Each path below is one point turned by a fixed rotation once a step. After each direction that follows a path, write how fast that rotation turns it, in degrees a step (0 if it stays still).
Each turn is a multiple of 5 degrees from 10 to 175, or 0.
Each row of a path follows its step; steps can be skipped.
Rotation 1:
step 2: [-26   1  -8   0   0  -9  -1   5   3 -27  -2   5  -3  -5  12  15  17   2
  16   6   6   6  -1 -10  19  17  -7  -4  12  10  -4  10  28 -20  12   2]
step 6: [  3  10 -20  -4 -13 -10 -17   8  -6  -8  -1   5   9  13   5  28   0  15
   9 -20  -6  -6   9  -1  23  -1  -6 -17  13 -13  -8   9  -4 -11  21 -12]
step 7: [-12   1   0 -12  -5   3  -3  34 -16 -35 -11   9   0   3   7  -4   9  12
 -16  -3   5  -6 -16  -2 -10  -6   7 -10  13 -18 -14  -1   4  -4  -6 -15]
step 9: [  3  -1  -7  20 -29  -5  -3  11   0 -10  14 -20 -31  13  -2  -3   2  15
  -1   4   8  19  -9 -11   0  -8  13  14 -12  -9  -4  -3   4  -4  22   3]
step 11: [ 14  -2  -7 -10   6 -26  -4  30  25 -10   0  -3   2  -1   3  -4  -6  -2
 -24 -12  -7  -3  10   9  -8  11  17  -1   9 -29  -7   7   8  -5   9   2]
step 13: [ -4 -12 -21  13   8   0  -9   2 -18 -18   9 -15  -5   7  15  11  -6  17
  11   5   3  13  -2 -19 -29  11   6  19   0 -20  -2  19  -4   5  -4  -2]
step 14: [  7  -3  -3  19   5  -9  -3  -7  13 -13  16  -8  -8  -2 -10  22  14  16
   2 -19   3  -2  -1 -28 -12   4 -14 -20   4  -1  -5   4  17  -7  15 -24]
step 16: [ 18  -3   2  10   7  -1 -15   5   1  19  -9  -1   9   9   3  -8  -9  24
   6   3  -3  14  -1  -4   3   6  20 -19  20 -16  18  -9  20  19   8  -2]
step 17: [-14  10  -8  -2   4   6 -17   3   4  -6 -11 -31 -16  -4  19 -12  17   9
  14 -10  -6  11   1   3  -6   4  14  14  15 -14   5   7  13  -2  26   2]
step 19: [ -9   7  -4  -1  26 -18 -16  29  14  -8  25   0 -12  13   8 -10  -5  -2
  -8   5   4  18 -12  -8  -8   0  -2 -11   5   3 -20  10  10   3  -7  -9]
Directions:
[  4  -2   0   0  -1  -1  -3  10   5   7   0  -1   4  -1   3  -1  -3  -1
   6   3   5   3 -12  -2   1   0   1  -1  -7   1   6   0  -1   3  -4   6]	95
[ 0  3 -8 -4 -1 -7  2  3  1  0  5 -1  6  0 -1 -1  2 -6 -1  4  7 -3  3 -5
  4 -3 -6 -7  5 -3 -6 -6  4 -3 -2  3]	85
[ 3  6 -2 -5 -5 -4  1 -1 -3 -3  6  2  0  1 -2  1  0  3  2  6 -7  0  0 -1
  7 -4 -1  1 -7  0  1 -2 -9  7  9  0]	120
[  1  -3  -2   2   1  -3   1   0  -2  -1  -2  -5   3  -2   5   9  -3  -1
  -2   4  -8   0 -11   4  -1  -4  -4   3   2   4  -8  -3   4   2   0  -5]	60
[ 0 -4  7  2 -5 -1  7 -4  1 -7 -5  1 -3  5  7 -2 -5 -6  8  2  2 -4 -1  5
  5  2 -1 -8 -1 -1 -3  2 -4 -3 -1  2]	10
Rotation 2:
step 2: [ 22 -28  -4  18 -22  -7 -15 -10   0 -22  -4 -13   0  12   1  -2   7  -4
 -13  -8 -18  -5  -2   4 -17   4  -4  -9 -17  -2  -2 -22   3   3  -7  -3]
step 3: [ 21   0   8 -11  -8  17   0 -16  15  -8  -9 -12  -8  13  -7  -4 -23  16
  -2   8 -12 -12 -13  19 -14  -1   9   1 -14   3 -10  -5 -22 -20   0   5]
step 4: [  0  -2  15   8   6   7  -6   2   4  21   4 -18 -15 -11 -18  17  -4   8
  -5   9  -4  27  -9   8 -11   8   0 -20  -3   6 -10  -9 -20 -18 -18 -10]
step 5: [  3  -3  -2   6  -2   5 -15 -10   4  18   8  -2   3  -7  -4  18  -8 -16
 -31   0 -12  11  12  17  15  16  -6 -13  -1  24  14   0 -10   6  -3  23]
step 6: [ -7   3  -5  11  10  -4  -4 -35   7  -3 -14 -22   7   0  -2  19  -4 -15
 -11   4 -20  -1  12 -14  15 -11   3  -3  -7  -2  -8  -1 -22  13  17  -2]
step 7: [ 12   3  38  18   7 -14 -11 -18   8  10  -6   2  -9   3  13  -6   0  16
   5   7 -29  12   0   1  13  -3  -1  13  -1  -6 -13  -2  -4  14  12   1]
step 11: [  2  -5  13  -7   0   7  -7   2 -14 -18 -24  10  16   2   9 -10  -4  -6
  -8  27 -11 -15  13  22   0  -4  14  -1  17   6  10   7  -9  24   5  -2]
step 14: [  1 -12 -17 -15  -5  18   1  -7  14  -8 -28   2  11   2  -4   1  -5  17
  -8  -1   3  -3  -2 -14 -19  -4 -15   1  -4  22  15  -1 -30 -10 -10  -4]
step 16: [ 15 -16  -3  10   6   1 -18   7 -18  -2   1   9  -9  -4   8   8  14  -2
 -12   5  10  22  28  -3  10   2   3 -12 -24  -4  17  -7 -19  11  -7  12]
step 18: [  6 -13   4  32  -7   6   3 -11   3   0   3  -7 -10   4   6  -7   3  21
   4   5 -11  18   1 -28  -8  -1   7  24  -5   6 -14   3 -12 -27   8  -2]
Directions:
[ -1  -1  -3   3   4   3  -3   5  -3  -3  -1  -3  -1   0   0   7   7  -4
  -2  -5   1   1  -3 -11  -3  -7   2   0  -5   2   1  -3  -5  -3   0 -10]	175
[12  2 -2 -6  8 -4 -2 -1  1 -5  0  0  0  3  3 -5  6 -4  0  5 -1 -2  3  3
  4  1 -1 -1 -3 -3 -5 -8 -2  6  1 -5]	80
[ 1  1  0  1  1 -2 -3  0 -3 -5  8  0  7 -2 -5  9  1  9  1  7  2  1 -3  2
  3 -2 -6  4  1 -8 -1  0 -2 -4  5 -1]	125
[-2 -1 -4  1 -2  6  5  0  2  0  9  1 -1  1 -2  5  2 -7 -6 -4  4  3  3  0
  1  8 -5 -5 -5 -5  3 -4  6  7  2  1]	95
[-2  7 -7  8  8  1  2  2  5 -4 -1 -5 -9  3  1  0 -4  5  4  0  3  3  4  3
 -6 -3  0 -2  2  0 -4  4  2  3  5  1]	125
[-1  1  3 -1 -6 -6 -2  1 -5 -2 -2  3 -1 -5  7  4  2  3 -2 -3  5  1  3  7
 -4  0 -7 -3 -3 11 -2 -3  2  0  8 -3]	125
[ 0  0  3  4  0 -7 -4  0 -4 -2 -2 -8  6 -1  2  0 -3 -7 -1  3  3  2  6  0
  5 -5  5 -4  0 -3 10  4  2  4  4  2]	70
